Each named turn below is shown by a few rows before and after it. Which turns, in which order, take the first row of each later pair to the second? The first pair is answered.
Q (before -> after):
[-19.1 -18.6  -1.3  14.0   8.9  28.2  -7.5  -4.5   7.2   4.5  14.2  -7.3
  20.4  -9.5] -> [-18.3  -8.5  -0.7  13.7  18.5  30.2  -5.4  -7.2  18.6   2.1   9.7   4.8
  14.7 -13.6]
[ -3.1   9.0  -6.9  -0.1  13.0  11.8  -4.5 -18.4  -0.8 -28.5   4.2  -4.4
   3.9 -22.7] -> [ -1.4   2.6  -2.2   1.7   7.9   9.2  -0.5 -13.9 -11.9 -29.0   8.9 -16.5
   6.9 -22.9]
[ 0.7 -8.6 16.0 12.6  8.5 19.8 -3.4  4.7  0.1  7.6 -9.6 -8.0  2.2 -2.7] -> [ -2.6 -14.2  10.9  12.8   5.9  19.4 -10.3   4.6   2.1   8.7  -9.7  -8.5
   9.2   3.6]
[  8.1  10.1  13.3  -4.9  13.9  15.0 -18.7  -2.7  -2.5  -1.7  -8.1  -4.2
  -2.5  -7.8] -> [  8.0   5.5  15.3  -2.6   9.9  14.0 -18.0  -1.0 -10.0   1.6  -3.0 -13.1
  -1.9  -8.5]
W (before -> after):
[ 17.7   2.7 -26.3 -14.2   6.0 -19.9 -37.4   6.2  13.9  -0.3  -4.3   6.1
 -11.3   7.2] -> [ 20.5 -13.2   1.9  12.9  28.8  15.9 -15.6  15.6   5.4  28.0  -4.2   6.9
   5.9  14.6]
[-32.1   5.8 -14.5  -9.2 -15.2  -8.1  13.8   1.8  -5.8  20.2  -6.3  17.9
  24.4  14.6] -> [-25.5  18.1  14.1   5.2  13.0  16.3  34.7   2.2  -6.2   4.3  -3.0   0.1
  12.2 -15.6]
[ -8.5 -22.4 -27.6  -2.5 -19.7  -9.9  -1.9  -0.4 -23.6  -9.1   2.2 -29.2
  17.0  10.7] -> [ -6.2 -23.5  -1.2  13.9   1.6  17.7  17.7   5.6 -25.7  -3.8   2.8 -35.9
  18.7  -0.6]
[ -5.2   8.1   2.1  -0.8   5.2   0.0  25.1  -6.9  15.2   9.8 -14.0  29.3
 -11.2   6.3] -> [ -3.9  12.8   3.2  -3.6   4.6  -2.5  24.7  -7.9  14.7   2.4 -14.5  25.5
 -16.2  -0.7]
X (before -> after):
[ -3.2  -7.2   3.8   3.7   1.0   7.3  20.7   1.7  -9.8   1.8   2.5 -11.0
  12.4  -0.6] -> [ -8.1  -3.8  -6.0  -1.7   0.4   1.1  16.6  -3.1  -4.0  -9.7   4.5 -11.7
  14.6  -4.6]
[ 13.1  -3.4  -8.6  -1.6 -10.7  -8.4 -53.8   5.2  11.0  -7.0 -26.3  -7.9
 -12.9   7.4] -> [ 20.1  -2.2   2.8   1.9 -10.1  -2.2 -47.7   8.9   9.1   1.9 -29.6  -6.1
 -20.5   6.8]
[ -6.4  16.1  -5.7  -5.3  13.1  -3.5  -5.9  -7.2  22.6 -10.6  -6.3  22.2
  -2.9   4.1] -> [  5.1  13.4  13.0   3.6  11.1   7.4   1.7   3.4  16.3   5.5 -11.5  23.1
 -12.8   8.3]
[ 11.0   5.0   5.6   1.5  -3.1  -4.4  18.3   3.7 -15.4  -1.8   4.9  -7.7
 -11.3  -7.0] -> [  8.2  -6.9   2.3   5.2  -1.6  -0.8  13.3   3.8 -20.8   7.8   8.5  -7.0
   5.6   2.7]
B (before -> after):
[ -3.9  -8.2  -3.7  -4.7  -1.5  -9.6   9.2  19.9 -32.4  -7.0  -4.5   6.5
 -12.6  17.6] -> [ -6.0   0.3  -3.1  -3.6   4.3  -6.9  17.2  17.5 -30.0 -11.0  -4.4   6.5
 -16.8  12.8]
[ -5.8  19.0  -3.8  -0.5  26.4   9.2  -4.9 -12.5  23.5 -25.1  -7.4  11.0
  -9.0 -14.4] -> [  8.0  -1.0   7.8  10.7  18.9  19.2 -34.3  -0.9   8.4 -19.1   0.0 -13.3
   3.4 -17.0]
[-15.7  -8.5 -17.8 -17.4 -21.6 -27.9  16.2  -1.5 -11.7   6.8  15.5   6.6
  -3.1  27.6] -> [-19.6  12.5  -2.5 -12.9   1.6 -13.8  44.2  -8.0  -5.7 -13.6  16.8  -0.6
 -17.0  -3.1]
Then:
(two turns a pair)
[  6.6  12.9  -8.8   4.8   0.9 -11.2  -9.1  -1.1   7.7 -16.5  -3.3  -4.3
 -22.4  -4.3] -> [ -1.8   0.5 -22.2   4.1  -3.6 -11.9 -16.4  -3.2   9.3  -0.5  -3.4   8.4
  -1.2  16.7] : W then X
[  0.9  25.9   6.4   6.7  20.6   4.5 -18.4  11.1   2.0 -13.1  -5.8   2.1
 -17.0 -19.0] -> [  8.2  11.3   5.5   9.1   9.4   0.8 -37.7  18.1  -4.5  -5.6  -7.5  -1.3
  -9.5  -8.5] : B then Q
[ -0.1  11.3  18.6   5.8  10.2  -7.4  21.9 -13.3  13.1 -10.9 -15.4   3.7
  -8.8  -9.8] -> [  2.1  11.2   9.2  -3.4  -3.9 -21.5  10.2 -15.1  11.0 -19.1 -10.8   0.2
 -12.7 -11.5] : X then W
[ -7.3 -10.4  28.7   1.6   4.2   8.5  14.4   0.6 -13.1  23.7 -12.6  -7.2
 -24.9   5.0] -> [ -9.8 -13.7   8.3 -11.1 -14.1 -11.7  -1.4  -3.2  -9.8  28.2 -12.1   1.9
 -21.4  21.7] : W then W
[ -1.6   0.9   5.1   4.7   8.3  -0.5 -21.7   4.9   3.7  -7.0  -1.4  -8.4
  17.5  -6.2] -> [-4.3  1.4  9.4  9.7 16.9  9.0 -8.0  5.0  3.5  2.0 -4.3 -0.1 18.4 -2.9] : B then W
[  8.9   6.1  21.5   6.6  11.4   8.4  28.4   9.0 -24.3 -10.1   9.6 -22.7
 -13.3 -11.8] -> [ -0.3   3.7  -8.7 -10.4  -8.2 -18.5   5.1  -1.6 -22.5 -29.4  19.0 -32.0
  -2.6  -9.9] : X then W
[ -7.6   5.4 -10.9  -7.5  -8.1 -15.5  -2.9   2.2   4.2 -12.5  -6.0  -2.6
  -6.0  -2.4] -> [-16.0  -2.0 -15.1  -2.0  -0.5 -10.8  -0.5   1.7   6.0  -4.4  -3.7   2.0
  10.0   8.9] : W then X
[  1.5 -19.3  -2.2  26.3   5.3  15.9 -12.0  -7.9  -1.9  15.6  11.6  -2.1
   9.0   3.2] -> [  2.2  -6.7  -6.4  15.3   1.2   3.9 -18.0 -12.4   0.5 -13.2  16.1 -18.4
  -2.8 -19.1] : W then Q
[-10.6  18.1 -20.7 -23.9  -4.2 -19.4  26.8 -13.4   6.0 -28.1   3.0  -3.4
  -8.7 -16.6] -> [  0.4  -3.3  -6.4 -12.2 -14.2 -14.7  15.4  -2.2 -20.1 -24.0  17.5 -35.7
   1.9 -20.9] : Q then B
[ -0.1   9.2  -1.6   8.4  12.9   2.0   8.6   8.7  11.0  11.8 -10.9  33.6
  -6.0  16.3] -> [-3.1 -8.9  4.8 21.3 23.6 16.6  6.6 10.8  0.1 11.0  1.0 10.6 20.2 11.7] : B then X
[ -5.2  -4.0 -17.2  -2.7  -5.0  -2.1  14.8  -5.9 -25.9  -2.8  -0.5   3.5
   0.5  -1.3] -> [ -0.6  -7.4  -7.6   3.7  -0.3   6.9  14.2  -2.4 -28.7  -2.3   1.0  -3.5
   2.4  -5.1] : W then B
[-13.7 -12.8  -7.9  -2.9   2.9   0.5   6.7  -0.7  -6.0  11.8   1.5  -3.0
  12.7  14.6] -> [ -2.2  11.8   2.1 -12.4   4.5  -2.8  12.6  -2.2   4.1  -6.0  -3.4   3.0
 -20.9  -4.1] : X then X
[ 23.8 -17.6  23.1  13.3  18.9  26.4 -24.0  19.0  -2.1   8.4   9.7 -23.9
  14.5 -10.9] -> [ -8.1  16.2 -18.9 -15.6  15.5  -3.3  21.7  -7.1  24.8  14.3  -7.7  38.9
  -4.4  15.5] : B then B
[ -6.1  12.3   6.0  -1.5  12.1   6.6  35.8 -10.8  -0.6 -11.2  -8.1  -9.3
 -17.9 -11.1] -> [ -1.0 -19.6   2.5   7.1  -0.6   7.3  -7.3  -1.5 -14.7 -10.3   3.8 -36.9
  14.2  -5.2] : B then X
[-37.7 -13.8 -29.9  -6.8  12.7  -9.5  -9.5 -10.2  10.4 -27.2  17.4 -10.6
  22.6  -5.7] -> [-23.4 -15.7 -28.9 -12.8 -16.0 -20.0 -13.6  -2.2  11.3  13.9  -2.2  30.9
   0.3  34.3] : X then W
[ -1.1  -9.8  -5.7  -5.4 -14.6 -23.0  13.9   0.8 -14.9  -4.4  17.9 -30.5
  -0.1  -7.7] -> [-13.6 -12.4 -26.5  -5.7  -1.8 -18.5  -9.5  -5.8  13.3  10.7   4.8   9.5
  22.2  17.2] : W then Q
[ -2.2  -0.2  -3.7  -8.1 -18.7   3.6 -23.3  -0.3   5.3   7.4  -4.9  -1.9
   4.6  19.4] -> [ -9.9  -3.9   2.7   3.9   0.6  19.1 -12.1  -3.7   5.1   0.6   1.6 -16.1
  22.6   5.9] : W then X
[  0.1  40.6  -4.8 -28.0  -3.3 -14.2  33.7  -7.4  -3.1 -18.7   0.6   1.1
 -29.1   4.2] -> [ 11.2  33.8   6.8 -24.8 -14.6 -14.1  31.5   3.4 -16.9  -3.8  -1.5  -1.9
 -37.6  11.7] : X then W
[ -0.3   1.9  -5.0   2.1   9.0   6.0 -36.0  -6.3  29.1  17.8 -24.6   7.4
 -15.2  -1.3] -> [ 14.4  -9.3  14.9   8.6  -3.1   8.2 -30.7   3.7   4.9  27.1 -18.4 -11.0
 -26.6  -4.1] : Q then B
[ -0.1   8.8   9.9  -3.0   0.0   3.1  23.7  -8.4 -10.6  -2.9  16.1 -27.8
   0.5 -15.3] -> [  0.8   1.6  -6.3  -9.8 -17.2 -12.5  -4.8  -8.7 -10.4  -7.3  17.8 -31.1
   8.3  -9.0] : B then X
[  2.4   2.9  20.9   6.7  -9.5  -4.3  36.7   7.4 -28.3   1.3  11.2 -22.4
 -14.0  -4.4] -> [  8.3  -1.2  16.8   1.3 -19.9 -13.5  16.3   8.3 -30.6  -3.9  11.6 -28.5
 -11.7  -3.8] : B then W
[ -3.8  22.1  -2.2 -11.4  19.6   9.3  19.3  -5.7  11.9  12.9   3.1  18.9
  -0.7   6.3] -> [  9.0  18.2  14.7  -2.6  24.2  18.6   2.8   1.5   3.5  -4.9  11.9 -12.4
  -1.3 -18.3] : W then B
[-15.9  19.2 -23.6 -25.7  -0.3 -15.3  -8.4  -4.0  -3.2 -26.7   2.5   3.3
  -4.3 -10.9] -> [-24.8   9.1  -9.5  -4.5  20.9  13.6  25.2   1.5  -5.7   7.9  -2.8  20.8
  14.5   7.3] : W then B
[  1.1  24.8  -3.4 -18.3 -14.2 -18.7  -1.6  -5.7   8.4 -25.8  -2.3   2.2
 -28.5 -15.8] -> [  7.8   3.6   1.5 -12.1 -30.5 -21.5  -4.5   1.5 -16.5 -18.8   7.5 -21.2
 -20.5  -9.4] : Q then B
[ -7.3   3.3 -23.0 -20.8 -22.8 -32.5  31.5  -7.7  -0.4   1.3   9.1  10.1
  -3.4  21.4] -> [-5.8 -1.3  4.5  3.2  3.4  0.5 55.2 -1.0 -4.9 20.8  4.0 14.2  4.5 20.9] : Q then W
[-12.2  -6.3 -14.6 -22.7   9.5 -14.6 -25.7 -24.0   5.9   7.0  -7.5  12.4
  13.1  10.7] -> [ -8.0   9.5  13.5 -14.6  22.5  -1.1  20.7 -19.8 -10.0  -7.7   1.5 -16.5
 -11.6 -20.8] : B then Q
[-8.9  6.4  2.3 -1.0 -2.3  2.6 24.7  0.5 -2.6 10.3 -1.8  3.1 -0.9 -3.6] -> [-11.3  11.5  -1.6  -5.5  -2.8  -1.2  21.9  -3.5  -1.5  -1.7   2.2  -3.5
  -0.3 -11.0] : X then W
[-12.1 -13.2 -24.7  -0.3 -14.7 -15.3  -2.8   1.6 -12.7   5.6  11.3  -5.8
  10.7  11.8] -> [ -0.5  15.2 -10.5  -4.6   2.6  -5.6   7.3   2.5  15.5   2.3  -7.7  25.9
 -24.5   1.1] : Q then X
[  0.8  -6.2 -15.4  -3.1 -18.9 -13.0  -5.9 -14.6  -1.0   1.6  -2.4   5.6
  -4.4  13.2] -> [ -7.7  -2.0 -10.2   3.9  -5.1  -1.5  13.8 -16.1   0.1   9.8  -3.3  14.4
  -0.3  18.4] : B then W
[ -3.3  15.5  14.6  -7.6 -12.9 -17.1  32.8 -17.1  -7.0  -0.5   2.4  -1.1
 -28.5  -5.1] -> [ -8.6 -18.1   0.9   2.0 -20.1 -13.3   9.7 -14.7 -13.5  28.2   4.5   6.3
  14.5  27.7] : X then Q
[  6.2  13.4  -9.4   3.3 -15.6   1.0  23.1   5.2  -7.0   4.0   1.7   6.4
 -25.7  -1.6] -> [  0.7   0.2 -28.5  -2.0 -21.7  -8.6  -2.9   1.3  -1.7   6.8   1.8  13.4
  -1.9  13.0] : Q then Q
[ 20.7 -15.0  23.2  11.2   6.1  24.8  -3.0   7.8  -2.1  20.4  -7.3  -6.0
   5.0  -5.3] -> [ 20.4  -2.1   5.5 -10.6 -15.2  -6.5 -20.9  -0.5   2.7 -13.6  -1.1 -22.7
  -9.1 -19.0] : W then Q
[-17.8  -0.1 -24.2 -13.1  -1.5 -14.8  -5.0 -12.7  15.1 -11.3   7.2  12.2
   5.5   8.0] -> [-20.5  -9.0 -23.0  -5.1   1.1  -7.3  -3.8  -9.2   8.8  -0.6   8.3  12.5
  15.5  17.4] : B then W
[-16.1  -8.4 -20.9 -13.9 -13.6 -18.6  -6.1  -5.9 -11.3 -14.1  21.0  -6.4
  23.9   0.8] -> [-19.0 -15.7  -9.2   0.4  -1.3   1.4  13.2  -1.1 -16.0  11.5  17.7   5.1
  35.1  15.2] : W then B
[  6.5   1.0  -2.4  -0.4   1.3  -0.3 -16.5   8.4  21.5  -3.6 -11.6  11.2
   9.5   7.0] -> [  9.3   5.2   7.2   4.8   8.6   9.2  -1.3  10.6  19.9   0.7 -14.8  14.2
   0.5   4.1] : B then X
[ -6.1 -24.7  17.2   5.6   5.3  25.6  11.5  -3.0 -26.6  13.6   4.6 -34.6
  17.5  -3.9] -> [ -6.2  -3.4  22.3   0.0  13.5  22.4  25.3  -8.6 -16.9  -7.5   3.5 -36.4
  -4.7 -26.6] : B then W
[  6.2 -24.0 -12.6 -11.1 -32.3 -15.7  -1.8  -1.6 -10.4   5.4  -2.3   6.7
  -2.8   6.5] -> [  9.5  -5.7   0.5 -12.7 -18.2  -9.0   7.0  -4.0  -5.0 -22.6   1.0  -9.3
 -20.7 -23.8] : W then W
[ 16.6 -16.7   8.6  12.8   8.2   6.3  -0.6   5.4  -8.6  28.4  -1.9  11.2
  25.8  18.8] -> [  2.8  20.8  -7.4  -7.5  26.5  -3.1  10.9 -11.7  22.6 -14.9  -7.1  20.9
   5.6  -9.5] : X then Q
[ 1.4  6.6 -1.1 -1.4 -5.0 -5.8  5.1 -1.4 -6.2 -6.2  4.1 -4.5 -6.0 -3.7] -> [-2.9  3.8 -2.2  1.1 -5.5 -4.7 13.4 -2.6 -5.8  0.8  4.7  1.6 -2.1  1.8] : W then B
[ -8.1 -28.6 -31.7  -2.5 -21.2  -7.2 -10.5   1.8 -11.9  -0.2   9.1   1.7
  14.9  22.7] -> [ -1.5 -34.8 -10.4  13.8  -5.2  14.8  -0.4   9.7 -19.0  14.1   6.4  -1.9
  20.9  21.8] : W then B
[-20.7  -2.4   2.3  -4.2  16.3  17.9  12.2 -17.5  -1.3   8.4  13.7  -3.6
  34.5  20.1] -> [-19.0  10.3   2.5 -10.3  13.7   8.2  11.0 -20.1  -2.8 -21.9  20.9 -26.4
  17.3  -6.0] : W then Q
[  1.3   4.7   8.1   3.1   1.9   2.5  28.8  -3.6 -18.4 -12.3   9.9 -16.2
 -16.2 -18.3] -> [ -7.0   9.3 -10.6 -10.8 -10.3 -13.1  26.0  -9.7 -13.2 -15.8   9.4  -6.3
 -16.5 -10.1] : W then B
[ -8.5  11.3 -33.4  -6.7  -3.6  -1.4 -14.1  -7.1  23.3  -8.1   0.2  15.8
  10.3   1.0] -> [-11.2   1.5 -30.5  -1.0   0.6   6.0 -12.3  -5.1  17.4   3.4  -0.1  17.4
  21.4   9.7] : B then W
[ 22.4  18.7  -2.0 -16.4 -13.5 -16.3 -50.8   0.4  30.7 -14.5  -9.1   8.4
 -28.6   4.9] -> [ 28.6  25.4  27.7  -9.3 -14.3  -9.3  -9.2   6.4  -1.1 -19.6   0.0 -25.0
 -50.9 -16.6] : B then Q
[-36.9  -1.1 -21.2 -12.5  -1.0 -16.7   9.6 -20.3   2.8  -5.9   7.6   0.3
  17.7  11.7] -> [ -1.2   6.3  24.8   0.6   6.5   3.3  -1.3  -0.5  -6.9 -20.4   8.8 -30.5
 -13.9 -25.1] : X then B
[  6.9  -7.2  -3.8   3.2  15.5  14.4 -37.3  -3.9  24.7   0.4  -1.9   4.6
  28.2   0.8] -> [  8.0  23.3  19.1   1.6  23.4  20.4  15.4  -4.1  20.6  -5.6  -8.2  10.6
 -16.3 -17.5] : B then Q
[-15.2 -22.8  -2.8  16.6   3.7  10.9   5.9   2.1 -11.3  32.4   0.6   8.6
  33.1  28.3] -> [-20.8  -1.4  12.8  21.1  27.9  25.5  36.9  -1.2  -4.4  10.5   2.0  -0.4
  15.1   0.5] : B then B
[-11.6  -1.6 -17.4  -4.6   1.4  -2.7   3.8  -5.4   7.7   7.8  -6.9  18.5
  10.1  12.1] -> [-12.0   0.3   0.0   5.6  21.0  14.7  18.7  -3.4   5.0   3.2  -3.4   5.8
   9.9  -0.6] : W then X
[ 12.2 -39.1  -1.1  22.0  -0.8   3.4 -17.9   3.2 -28.7  -2.3  -2.6 -17.7
  28.5 -16.9] -> [ 10.3 -35.7 -15.0   7.2 -15.0 -13.1 -28.4  -1.8 -24.8 -11.4  -3.3 -15.2
  24.2 -14.6] : W then W
